One turn moves each row of this set onto another row. After a few examples, where does it send each row asked below?
z327: [ 34 -49 -14  -5 -20 -45  18  13  29  18 -22  -3 -11  10]
z400: [-31   0  26 -11   2 -38 -34  31  16  -1 -40  15  12  15]
z219: [ 31 -16 -23 -24  11 -24  23 -20  20  -9 -10  30 -20 -17]
z373: [ -1 -32 -33  32   4 -38  -7  -7   1  18  -2   7 -13  12]
z90: [ 21  14   7 -36   2 -14 -10  19  20  44  16  23  13 -13]
z741: [ 42 -35   8  18  16 -56   4  11  15  -8   3 -11  -3  10]
z134: [ 22  -7   2  -4 -17  -3  14  29  24  30  15  46   2 -19]
z116: [  8  32  39   6 -13 -26   3  18 -21 -26   2  -4   6 -11]
z696: [ 15  -2  18 -50   6 -28  16   6  29   0 -13 -11  -2  54]
z950: [-61  19  16  -8  -1 -14   5   0  23   4   4  -9  -8   8]
z392: [ 53  -3  25   3  -6  -6 -25  36  13  -7  12  -6  -8   6]
z464: [ 16 -49 -13  28  -5   1   9 -16  18   2 -12  -7 -18  16]
z912: [ 16   3 -12 -36  37  -3  -2   0  -3   0 -12   4  -2 -34]
z783: [ 27 -13  41 -23 -25 -21  -3  35  -7   2 -44  18  -4   6]
z929: [ 26 -35  -3  -8 -28 -24  -5  48  10 -21  20 -17  13  11]
z19: [-51 -20  19 -12 -39 -14  11   5  -7  18  15  19   0   9]
z432: [ 10 -30  14   5   6  17 -36  16  15  -3  19  24 -22   5]
z153: [ -7  23  11  12  -7   9  15 -18  19 -11 -44 -14  -9   3]
z956: [-25  -8  -4 -21 -31 -15  14  33  23   2  13 -18 -47  24]
z332: [-28  18  39  -7   5 -41  -8  11   8   4  36   6 -10  12]
z833: [  2  -6  17  15   7   4  38  -5  38  22  -7  30  -8 -11]
z168: [ -4 -27  23   5  -2 -15  58  18  21   8 -29 -22  -3   7]
z790: [  1 -20  20 -28  12  18  43  -6   2   4 -20  26 -11  -8]
z936: [ -7  -6 -32 -11 -14 -49  15  24  20  10  19 -10 -20  48]
z301: [  6  34 -17   1  -3  14   0  14  11 -16  20 -23   2 -10]
z827: [-29 -24  29   1  32 -33  37  18  29   5 -24  10 -14  -5]
z559: [  9  -5  12  -9 -23 -25 -10  25 -26 -27  30  -8  22  -6]
z374: [  6  -1  14   0 -11 -23  31 -34  42  29   6  20 -12   8]
z952: [-44  12   6  14  11  10   5  18  24   4  -2  -5 -25  36]
z989: [-21   6  -3  21  -6 -16 -16  10 -10 -34 -36  -5   0  31]
z495: [-13  39 -12  -9   3 -14  15 -16  26   9  10 -26 -11 -10]
z15: [ 12 -39 -13  -4 -28 -39  44  36   8   0 -15  22  -4   4]
z283: [ 14  13  -6 -59   1 -22 -18   0 -14   1 -21   8   9  34]
z553: [-29 -22 -24   0 -32 -34 -18  31  -8 -11 -11  -5  -5  36]
z518: [ -5  30  53  19   1 -10  16  -2   1   5 -11   1 -30   1]
z24: [ 38   2  47  10   6   0 -12  -3   0   0  -1   5 -25   8]
z901: [-10 -16 -34 -28 -15   3  -1  17 -28   1   0 -17 -17  35]
z621: [-39 -46 -10   0  -8 -41 -25  18   2   0  -8 -24   1   9]
z473: [-39 -21  20  -5  -2 -25   2 -12  27   8  10  44  16  19]
z403: [ 29  21 -35   9  -6 -34  12   2  37  11   5  14   0 -17]
z650: [-13   8  10 -40  46  -4  -8  27 -14  13  -7  -4   3  -4]
z201: [  4  -1   9  19 -23 -30  21  -9 -37  -7   1  16  23  12]
z974: [-35   1   1 -32  13 -16 -24  16 -16  23 -12  -5  16  32]
z438: [  6 -19  -8 -32 -50 -11 -12  45  12  22  -5   4   4  -9]
z517: [ 40   4 -18 -49   5 -34  16  -2  -3 -20 -11  13 -14  18]
z691: [  2   5  -7  -8  11 -39 -19  -6  -4 -42 -41 -10   1   5]
z543: [-13  -5  -9 -28  24 -37  18  29  -5   8  -1 -22 -29 -35]
z262: [ 11 -42  19 -38 -16 -42 -13  29  17  10 -43  -2   1   8]

z517 turns into z24
z464 turns into z827
Where do these go?
z901 turns into z741
z283 turns into z392
z783 turns into z90
z950 turns into z553
z696 turns into z432
z495 turns into z989
z473 turns into z956
z153 turns into z400
z374 turns into z952
z929 turns into z219

